(in the rows, 128 means zero)
The rows below come in pairs that one turn or mirror swaps. Which row does each named row swap with?
The rows were stretched afterwards, more along some directions than others.
J_646: [123 101 152 110 130 133 125  85 111 146 128 119  94 119 198 100 124 100
 137 122  85 139  96 118 157 139 127 132 102]
J_97: [133 137 114 111 130 104 130 109 126 107 111 130 143 173 120 142 138 121
 101 136 155 162 131 145 118  94 136 118  94]
J_422: [ 99  91 157 107 133 118 165 111 132 170 131 137 131 117 139 129 143 112
 138 150 142 139 114 136 140 138 144 143 136]
J_884: [138 150 116 156 144 114 145 107 132 114 118  99 139 142 117 148 171 121
 144 121 115 139 112 145 129 190  94 123 117]
J_757: [142 123  78 151 151 130 144 121 148 151 103  78 104 164 119 107 145 101
  97 144  91 124 109 127 132 166  49 117 132]
J_669: [116 100 131  88 112 139 138 117 138 156 133 120 119 132 163 100  95 114
 111 105 150 129 117 117 139  66 141 136 121]
J_207: [121  99 130 127 137 117 166 143 153 173 136 112 136 107 125 128 125 135
 131 125 150 108 124 123 124 138 123 147 152]
J_868: [135 112 121 133 143 131 154 159 144 159 137 110 137  98 138 124 114 138
 130 123 133  86 124 107 132 139 115 131 153]
J_142: [133 116 132 127 139 125 158 160 144 168 138 111 134 100 130 125 110 141
 137 114 140  87 130 109 133 130 123 135 152]
J_494: [119  98 161 109 130 122 133  86 113 147 129 126 100 125 197 104 124  98
 140 130  90 142 100 121 152 140 133 141 105]
J_186: [145 141 150 112 171  72 132 127 103 122 122 154 132 120 118 170 136 132
 127 142 132 119 138 136 129 128 176 115 108]
J_149: [142 143  88 148 155 119 130 109 141 135 115  82 117 151 119 121 162  95
 112 133  95 134 110 146 138 179  63 115 125]
J_63: [112  95 150  97  85 132 151 118 128 140 136 133 135 136 167 109  95 142
 130 100 166 144 126 108 127  60 163 154 116]
J_157: [135 137 160 117 163  85 141 122  97 123 125 157 130 120 125 168 132 147
 132 141 138 117 139 131 124 123 186 114 114]
J_460: [132 130 123 115 128  97 143 109 127 115 118 127 149 173  98 138 142 139
 108 123 162 155 145 156 116 100 147 126 107]
J_634: [137 153 126 150 136 108 135 117 125 105 119 106 154 133 121 154 164 134
 154 110 127 137 121 147 122 180 111 128 117]
J_28: [102  95 155 108  80 140 155 118 116 135 134 136 139 141 162 113  99 147
 135 104 174 142 120 105 126  65 168 153 121]
J_851: [132 134 155  89 176  72 114 116 111 125 133 154 135 101 142 166 139 119
 135 136 141 116 130 156 136 123 186 111 100]
J_69: [134 134 127 112 129  94 150 108 127 118 122 125 145 175  97 137 132 142
 119 119 163 152 143 152 116 106 150 132 109]
J_133: [144 149  90 148 161 122 134 114 139 135 119  89 127 141 116 129 164  93
 118 133 101 127 118 144 135 189  64 117 122]
J_256: [146 123  76 148 154 131 137 123 145 145 110  80 104 158 126  99 143  93
  91 150  87 124 109 126 137 167  51 110 124]
J_98: [137 133 137 121 130  94 150  93 111 120 122 115 131 162 102 122 130 155
 132  93 151 137 145 145 118 107 156 137 117]
J_511: [145 129  80 131 150 134 138 118 149 149 117  83 112 141 123 107 153  92
  96 141  85 129 112 134 142 172  55 110 139]
J_194: [134 122 121 136 142 129 155 156 136 156 141 112 133  98 133 122 114 130
 128 117 133  87 129 105 130 137 109 134 154]
J_515: [133 138 160 138 115 106 146 115 114  96 123 132 162 130 133 168 154 159
 160  99 155 145 121 139 110 147 157 140 107]
J_574: [143 132 153 104 176  79 124 127 108 119 123 158 135 110 131 166 148 132
 127 143 129 116 133 147 129 133 174 106 113]
J_661: [133 112 128 141 146 104 160 118 100 142 107 131 100 159 132 119 116 128
  98 159  99 120 127 103 124 125 134 116 128]
J_692: [141 112 125 142 147 121 161 127 124 150 102 114 100 163 128 112 113 124
 102 158  85 120 123 103 129 140 101 119 121]
J_381: [141 146 106 125 140 115  99 131 123 110 109 134 124 143 166 140 135  90
  96 146 118 144 113 115 133 111 108 105  84]
J_260: [121 105 139 123 128 114 170 142 143 169 144 120 138 108 120 133 125 142
 137 119 159 107 136 123 121 134 141 148 150]
J_217: [146 123  81 147 156 127 138 114 142 161 109  79  94 164 126 103 136  85
  92 151  80 130 113 124 144 162  57 117 123]
J_333: [125 117 158 119 122 124 138  79  95 129 119 109  92 143 173 104 107 128
 153  98  94 124 109 117 147 131 144 136 102]
J_699: [ 99  86 155 115 135 118 155 108 127 159 140 142 127 112 163 128 143 115
 132 156 135 143 110 132 132 137 155 145 134]
J_378: [105 103 165 121  79 131 162 119 107 119 126 147 151 148 158 131 107 160
 145 101 173 153 120 105 121  76 176 154 114]
J_547: [115 128 168 134  87 119 145 115  97 102 124 144 156 138 155 152 130 161
 162 103 160 155 124 113 113 115 173 156 110]
J_502: [133 133 159 125 166  87 147 126  97 124 119 154 125 134 131 157 122 140
 130 156 128 117 133 124 127 127 175 115 114]
J_875: [127 122 149 123 124 124 148  85  92 121 116 115 112 152 147 112 131 158
 156  99 116 124 123 131 138 128 161 134 116]
J_30: [123  94 142 118 134 118 175 140 146 166 147 124 139 106 124 131 125 146
 135 129 156 105 132 124 127 132 142 141 161]
J_445: [139 123 110 136 144 132 131 165 136 152 130 114 126  96 161 122 113 119
 120 127 114  90 116  92 139 129 103 124 138]
J_849: [124 114 127  75 153 116 113 116 144 163 137 126 114 104 161 113 116  94
 117 112 145 110 121 135 151  80 140 115 114]
J_513: [128 146 150 145 124 109 138 110 115 104 120 124 159 125 134 161 162 144
 165  97 142 143 116 140 119 163 145 134 108]
J_91: [140 133 112 135 149 127 125 161 132 145 127 112 123  96 159 131 113 117
 120 125 121  86 114 100 138 131 110 118 128]
J_413: [117  98 135  85 121 132 132 116 140 163 140 121 119 119 168 103  99 105
 122 106 151 122 117 119 148  75 145 135 122]
J_624: [140 141 109 137 144 128 104 150 121 126 114 120 123 108 171 133 122 104
 115 120 107 105 105  98 137 119 106 105 112]
J_980: [121 108 138 131 143 116 165 146 138 174 150 122 133 103 122 136 123 125
 132 128 156 105 136 121 127 130 138 140 155]
J_29: [148 122  80 149 156 134 146 131 139 149 109  95 103 161 120 102 132  99
  81 167  78 124 118 113 141 146  62 112 136]
J_853: [137 139 121 126 140 116 103 134 122 107 110 132 128 130 168 144 127  95
 110 140 119 140 102 112 136 115 110 102  88]
J_453: [121 102 161 109 121 131 128  85 102 139 124 121  96 128 192  99 126 112
 148 115  91 131 105 115 150 138 134 134 106]
J_26: [137 108 111 142 139 120 159 134 113 150 101 113 103 164 121  97 116 120
  87 162  89 122 125  97 131 124  93 124 137]
J_667: [133 138 114 138 142 129 119 154 131 143 123 107 121 101 161 133 112 108
 129 115 113  97 112 100 140 129 101 116 125]
J_627: [110 112 167 128  74 132 154 117 101 107 122 148 159 146 158 138 120 160
 153 103 169 152 117 105 114  85 174 152 113]
J_985: [115 116 175 133  87 119 159 117 107 105 133 146 158 132 157 141 120 169
 162 101 170 150 125 113 115 113 177 157 111]
J_286: [137 134 124 106 132 100 144 109 128 118 118 125 151 170 100 136 138 140
 108 118 160 154 144 155 113 102 149 130 109]
J_257: [135 146 127 151 136 120 146 107 125 108 119  97 145 141 123 146 168 139
 154 115 120 141 112 145 130 190 106 126 117]
J_929: [131 138 163 118 174  69 130 121  95 126 126 155 126 114 128 168 128 128
 131 144 140 119 134 136 127 126 187 111 102]
J_93: [124 135 160 134 102 117 146 119 108 103 122 138 159 131 151 154 147 162
 166 101 149 150 115 120 114 143 151 149 114]
J_170: [135 141 118 115 124 102 120 113 119 108 115 141 150 168 121 143 144 113
  97 134 158 166 138 139 114  96 145 117  92]
J_307: [115  95 149 117 127 130 181 131 149 169 146 128 140 108 127 129 132 139
 143 134 146 122 128 126 135 137 140 151 156]
J_465: [153 126  85 149 157 130 140 125 141 147 115  83 110 159 118 103 147  92
  96 146  85 124 122 128 137 170  50 111 131]
J_327: [119 100 153 112 122 140 134  84 104 138 127 118  95 123 194  99 119 109
 148 116  92 131  91 112 161 136 133 133 112]
J_758: [127 116 129 129 137 128 172 149 140 173 137 111 135 106 114 129 113 144
 133 123 142 102 135 113 131 139 131 138 158]
J_512: [141 143 151  92 190  71 122 131 121 133 133 154 123  93 128 172 133 114
 125 132 141 104 132 145 140 113 174  99 113]
J_525: [137 137 115 124 129 107 104 129 117 105 106 140 144 150 154 146 138  94
  98 142 131 159 110 120 125  95 123 113  83]
J_555: [138 139 109 143 149 129 103 152 125 128 121 123 116 108 177 142 122  96
 117 133 112 105 102 101 137 127 104 108 115]
J_335: [136 129 156 102 131 108 150  87 101 123 126 114 127 152 125 121 133 153
 148  85 138 130 138 142 133 124 161 137 114]
J_517: [143 145 122 149 136 112 139 103 132 111 119  95 140 138 125 141 168 125
 145 110 115 138 112 150 126 193  96 131 109]
J_536: [140 136 111 111 130  99 122 119 129 111 110 130 144 170 117 139 141 111
  93 136 145 160 131 141 120  97 125 117  90]
J_469: [145 138 121 116 137  93 144 107 122 113 117 119 144 174  93 136 136 140
 112 118 153 144 145 150 117 109 145 126 113]
J_549: [127 114 151 123 126 136 135  82  96 133 120 109 100 139 175  96 122 130
 156 103  94 137 109 118 154 143 136 143 111]
J_833: [145 146 114 158 146 115 133 117 136 115 115  94 141 133 121 142 170 126
 137 115 112 138 114 148 130 194  88 123 114]
J_38: [117  98 128  88 110 133 136 120 139 156 138 121 116 136 166  95  93 113
 114 110 148 128 118 114 142  69 136 138 122]
J_778: [107  83 160 105 138 115 151  99 124 169 134 142 121 112 174 118 137 104
 137 150 121 140 110 129 145 145 154 140 120]
J_566: [143 143  89 150 153 118 136 106 142 136 115  81 119 150 119 129 162  95
 117 128  96 132 110 144 132 184  67 120 120]
J_616: [133 134 108 114 130 110 111 125 121 110 106 140 140 162 148 142 139  99
  91 142 136 162 118 126 128  90 123 113  87]
J_331: [139 133 109 135 139 133  99 140 122 127 110 115 116 121 184 131 121  94
 110 129 106 123  97 102 140 118 102 113  95]
J_745: [113 100 154 105  84 137 147 124 120 133 137 143 140 132 165 110  94 139
 125 103 171 139 127  99 124  61 167 143 120]
J_899: [139 131 114 129 149 124 121 160 137 154 131 109 117  94 164 131 112 108
 118 123 112  94 114  96 143 125 105 117 127]
J_835: [144 143 149 154 125 109 142 119 122 100 123 119 156 134 130 156 155 148
 162 102 131 142 121 137 117 179 127 140 107]
J_34: [138 127 141  84 181  76 109 120 130 148 137 138 114  89 152 145 129  94
 118 119 126 111 121 149 147 106 163 107  98]
J_79: [136 131 116 138 141 131 129 161 137 151 126 111 121  95 153 135 119 123
 124 115 124  88 118 102 135 129 107 119 137]
J_19: [112  96 133  96 105 134 139 123 135 159 134 123 119 135 162 102  94 119
 112 108 155 128 125 114 139  60 146 138 119]
J_379: [129 126 131  82 180  98 106 116 122 155 137 125 106 103 159 130 114  83
 110 119 136 111 116 138 157  94 152 105 103]
J_415: [135 144 115 136 145 122 104 138 120 120 108 122 117 124 176 140 122  94
 115 132 109 131  91 101 138 125 100 107  92]
J_837: [119 108 161 124 131 128 133  85  98 146 120 117  86 128 185 109 112 110
 148 108  91 131  99 115 153 134 144 137 104]

Swapped with J_536: J_28
Swapped with J_555: J_835
Swapped with J_194: J_133

